Some points, one per row:
array([-0.1, 1.7, -0.2, 0.8, -0.4, 0.6, 0.5, 0.1, -0.5, -0.3, -0.2, 0.4, 0.3, -0.3, 0.3, 0.1])
array([-0.7, 2.4, 0.5, 1.0, -0.8, 1.3, 0.1, 0.7, -1.0, 0.0, 0.2, -0.4, 0.4, 0.7, 0.5, -0.1])
array([-0.1, -1.6, -0.4, 0.3, -0.5, -0.4, -0.4, 0.3, -0.1, 0.2, -0.1, -0.2, -0.4, -0.1, -0.1, 0.4])
array([0.1, 1.6, 1.7, 0.0, 0.8, 0.2, -0.5, -0.6, -1.7, 0.1, -0.1, -1.0, -0.6, 1.0, 0.5, -0.4])
array([-0.1, 0.9, 0.1, 0.1, 1.0, 0.6, 0.5, -0.6, -0.3, 0.0, -0.4, 0.0, 0.6, 0.6, 0.0, -0.2])
array([-0.4, 2.7, 1.4, 1.6, -1.7, 0.9, -0.9, 1.5, -2.2, -0.4, 0.4, -0.7, -0.8, 0.4, 1.0, 0.3])
array([0.2, 2.5, 0.7, 0.6, 1.4, 1.5, 0.4, -0.7, -0.7, -0.2, -0.7, -0.5, 1.0, 1.0, 0.2, -0.5])
array([0.2, -5.2, -2.1, -2.2, -0.1, -2.6, 0.9, 0.0, 3.3, 0.7, 0.7, 1.7, 0.2, -1.5, -1.4, 0.5])
array([-0.1, 1.6, 0.9, 0.6, 0.7, 0.6, -0.4, -0.1, -1.4, -0.4, 0.0, -0.2, 0.2, 0.5, 0.5, -0.2])
array([-0.5, -2.6, -0.7, 0.4, -3.1, -1.2, -1.5, 1.9, 0.2, -0.1, 0.9, 0.0, -1.7, -0.8, 0.0, 0.6])
array([0.6, -3.5, -1.4, -0.9, -1.3, -1.5, 0.0, 0.4, 1.7, -0.3, 0.0, 0.7, -0.9, -0.7, -0.7, 0.5])
array([-0.3, -0.5, -0.6, 1.4, -3.0, -0.2, -0.9, 1.5, -0.8, -0.7, 1.0, 0.5, -1.3, -1.0, 0.7, 0.3])
array([0.0, 2.2, 0.9, -0.1, 2.7, 1.2, 0.7, -1.5, -0.6, 0.0, -0.8, 0.2, 1.5, 0.7, 0.1, -0.7])
array([0.2, 0.9, 1.3, 1.2, 0.2, 0.4, -1.2, -0.1, -1.9, -0.3, -0.7, -1.5, -1.0, 1.2, 0.9, -0.2])
array([-0.2, 1.9, -0.4, 0.3, 0.6, 1.0, 0.7, -0.3, 0.8, 0.4, 0.2, 0.4, 1.4, -0.5, -0.2, -0.3])
array([-0.2, -0.8, -1.7, -0.2, -0.2, 0.3, 1.0, 0.2, 1.6, -0.2, -0.1, 1.3, 1.2, -1.5, -0.3, 0.2])
array([-0.4, -0.7, -0.4, 1.4, -3.8, -0.5, -0.8, 2.2, 0.1, -0.5, 1.0, 0.9, -1.2, -1.2, 0.1, 0.2])
array([-0.2, 0.5, -1.3, -0.5, -0.8, 0.3, 0.6, 0.2, 1.5, 0.3, 0.1, 1.0, 1.0, -1.2, -0.4, 0.2])
array([0.2, -0.9, 0.8, -1.3, 2.2, -0.8, 0.2, -1.4, -0.1, 0.6, -0.1, -0.5, 0.1, 0.9, -0.2, -0.1])
array([-1.4, 4.2, 0.2, 2.2, -3.0, 1.7, 0.8, 2.2, -0.4, -0.9, 0.9, 1.2, 1.2, -0.5, 0.5, -0.2])
array([-0.5, 1.9, 1.2, 1.7, -1.3, 0.8, -1.3, 1.2, -2.1, -0.5, 0.6, -0.1, -1.3, 0.0, 0.9, -0.2])
12 more points follow, each with its number after it:
array([-0.7, -0.8, -0.8, 0.8, -2.6, -0.3, 0.4, 1.5, 0.7, -0.4, 0.5, 1.2, 0.0, -1.4, -0.2, 0.4]) 0
array([-0.3, 0.8, 0.3, 0.2, 0.4, 0.8, 0.2, -0.3, -0.4, 0.1, -0.2, -0.6, 0.4, 0.6, 0.2, -0.1]) 1
array([0.9, -1.5, 1.0, -1.6, 3.4, -0.7, -1.2, -1.9, -1.0, 0.9, -0.8, -2.3, -0.9, 1.6, 0.5, -0.3]) 2
array([-0.5, 0.1, 0.2, 1.2, -1.6, -0.4, -0.7, 1.0, -0.8, -0.8, 0.4, 0.7, -0.6, -0.2, 0.1, 0.1]) 3
array([0.3, 0.6, -0.1, -1.8, 3.1, 0.8, 1.6, -2.0, 1.2, 0.8, -0.9, -0.5, 1.9, 1.0, -0.6, -0.5]) 4
array([0.5, -1.9, 0.7, 0.3, -1.5, -1.6, -1.6, 1.0, -1.1, -0.2, 0.5, -0.8, -2.1, 0.2, 0.3, 0.6]) 5
array([-0.3, -0.2, -0.3, -0.2, 0.8, -0.2, 0.4, -0.2, 0.5, 0.0, -0.2, 0.6, 0.6, -0.3, -0.3, -0.1]) 6
array([0.4, -2.7, -0.4, -0.7, -0.6, -1.3, -0.4, 0.0, 0.2, 0.3, 0.0, -0.5, -1.3, -0.3, 0.0, 0.3]) 7
array([0.8, -3.8, -0.8, -1.2, -0.5, -1.6, -0.4, -0.1, 0.6, -0.2, -0.1, -0.3, -1.6, -0.3, -0.5, 0.7]) 8
array([-0.3, 2.2, -0.3, 1.5, -1.6, 1.0, 0.0, 1.1, -0.5, -0.4, 0.2, 0.0, 0.0, -0.7, -0.1, 0.0]) 9
array([0.4, -1.6, -0.1, -0.5, 1.0, -1.0, -0.2, -0.6, 0.8, 0.7, 0.3, -0.5, -0.4, -0.2, -0.3, 0.0]) 10
array([-0.3, 0.6, 1.9, 1.6, -1.4, -0.1, -1.9, 1.3, -3.2, -0.6, 0.2, -1.3, -1.9, 0.9, 1.1, 0.3]) 11
Which of these numbered points is nearest to each point below, ignoring the 3 directions in which the first points spread most? Its number follows each.
array([-0.2, -0.4, -0.3, -0.4, 0.1, 0.1, -0.4, 0.0, 0.5, 0.3, 0.0, -0.5, 0.0, -0.2, 0.0, -0.2]) > 2
array([0.2, 0.2, 2.0, 1.0, -0.1, -0.1, -2.1, 0.4, -3.3, -0.4, -0.2, -1.7, -1.8, 1.6, 1.3, 0.0]) > 11
array([-0.1, -4.1, -2.0, -1.5, 0.9, -1.6, 1.0, -0.9, 2.7, 0.9, 0.0, 0.3, 0.2, -0.7, -1.4, 0.2]) > 1
array([-0.9, 0.4, -2.2, 0.5, -2.5, 0.3, 1.7, 1.5, 2.5, -0.9, 0.9, 3.3, 2.0, -2.2, -1.1, -0.1]) > 3
array([-0.6, -0.2, -1.7, 0.3, -3.1, 0.2, 1.4, 1.7, 2.1, -0.5, 0.7, 2.0, 1.1, -1.6, -1.2, 0.3]) > 0
array([-0.2, 0.7, -0.3, -0.5, 0.7, 0.6, 0.7, -0.5, 0.8, 0.2, 0.0, 0.3, 1.0, -0.1, -0.3, -0.2]) > 1
array([0.1, 0.7, 0.8, 0.5, -1.2, -0.2, -0.6, 0.9, -0.7, -0.5, 0.3, -0.4, -0.6, 0.5, 0.3, 0.2]) > 5
array([0.1, 0.6, -0.5, 0.1, -0.9, 0.7, 0.8, 0.5, 0.7, -0.7, 0.1, 1.0, 0.3, -0.4, -0.1, 0.2]) > 8
array([0.3, 0.3, -1.0, -2.3, 2.9, 0.3, 2.1, -1.8, 2.5, 0.7, -0.8, 0.6, 2.5, -0.1, -1.2, -0.3]) > 4
array([0.2, -0.7, 1.3, 1.0, -0.3, -0.7, -1.7, 0.3, -2.2, -0.3, -0.1, -0.9, -2.0, 0.8, 0.7, 0.1]) > 6
array([0.3, -2.0, 0.6, -0.6, 1.5, -1.1, -0.9, -0.6, -0.8, 0.0, -0.3, -0.8, -0.9, 0.8, 0.0, -0.1]) > 6
array([0.0, 1.1, -0.6, 0.4, -0.7, 0.4, -0.1, 0.4, 0.3, -0.2, 0.2, 0.4, 0.3, -0.9, -0.4, -0.3]) > 9
array([-0.2, 3.2, -0.6, -1.2, 2.1, 2.1, 2.6, -1.0, 2.0, 0.5, -0.6, 1.1, 3.5, -0.3, -0.3, -0.8]) > 4
array([-0.1, -1.3, -1.1, -0.4, -1.1, -0.5, 0.4, 0.4, 1.5, 0.1, 0.3, 0.8, 0.0, -1.2, -0.4, -0.1]) > 7
array([0.1, 0.4, 0.3, 0.3, -1.0, -0.1, -0.3, 0.7, -0.2, -0.3, 0.2, -0.2, -0.2, -0.1, 0.1, 0.2]) > 5
array([0.5, -0.8, 1.1, -0.1, 0.2, -0.3, -1.1, -0.4, -1.2, -0.1, -0.2, -1.1, -1.2, 0.8, 0.6, 0.0]) > 7
array([0.1, -2.1, 0.6, 0.2, -0.2, -1.2, -1.7, 0.2, -1.3, 0.0, 0.0, -0.7, -1.6, 0.4, 0.3, 0.3]) > 6
array([0.2, 0.2, 0.7, 0.5, -0.4, 0.2, -0.4, 0.1, -1.1, -0.3, -0.1, -0.5, -0.9, 0.4, 0.6, -0.2]) > 7
array([0.3, -2.9, -0.4, -0.1, -1.0, -1.8, -1.2, 0.5, -0.5, 0.1, 0.4, -1.0, -1.9, -0.5, -0.4, 0.4]) > 9
array([0.4, -1.0, -0.7, -0.4, 0.8, -0.2, 0.5, -0.4, 0.9, 0.2, -0.2, 0.2, 0.6, 0.2, -0.7, 0.0]) > 1
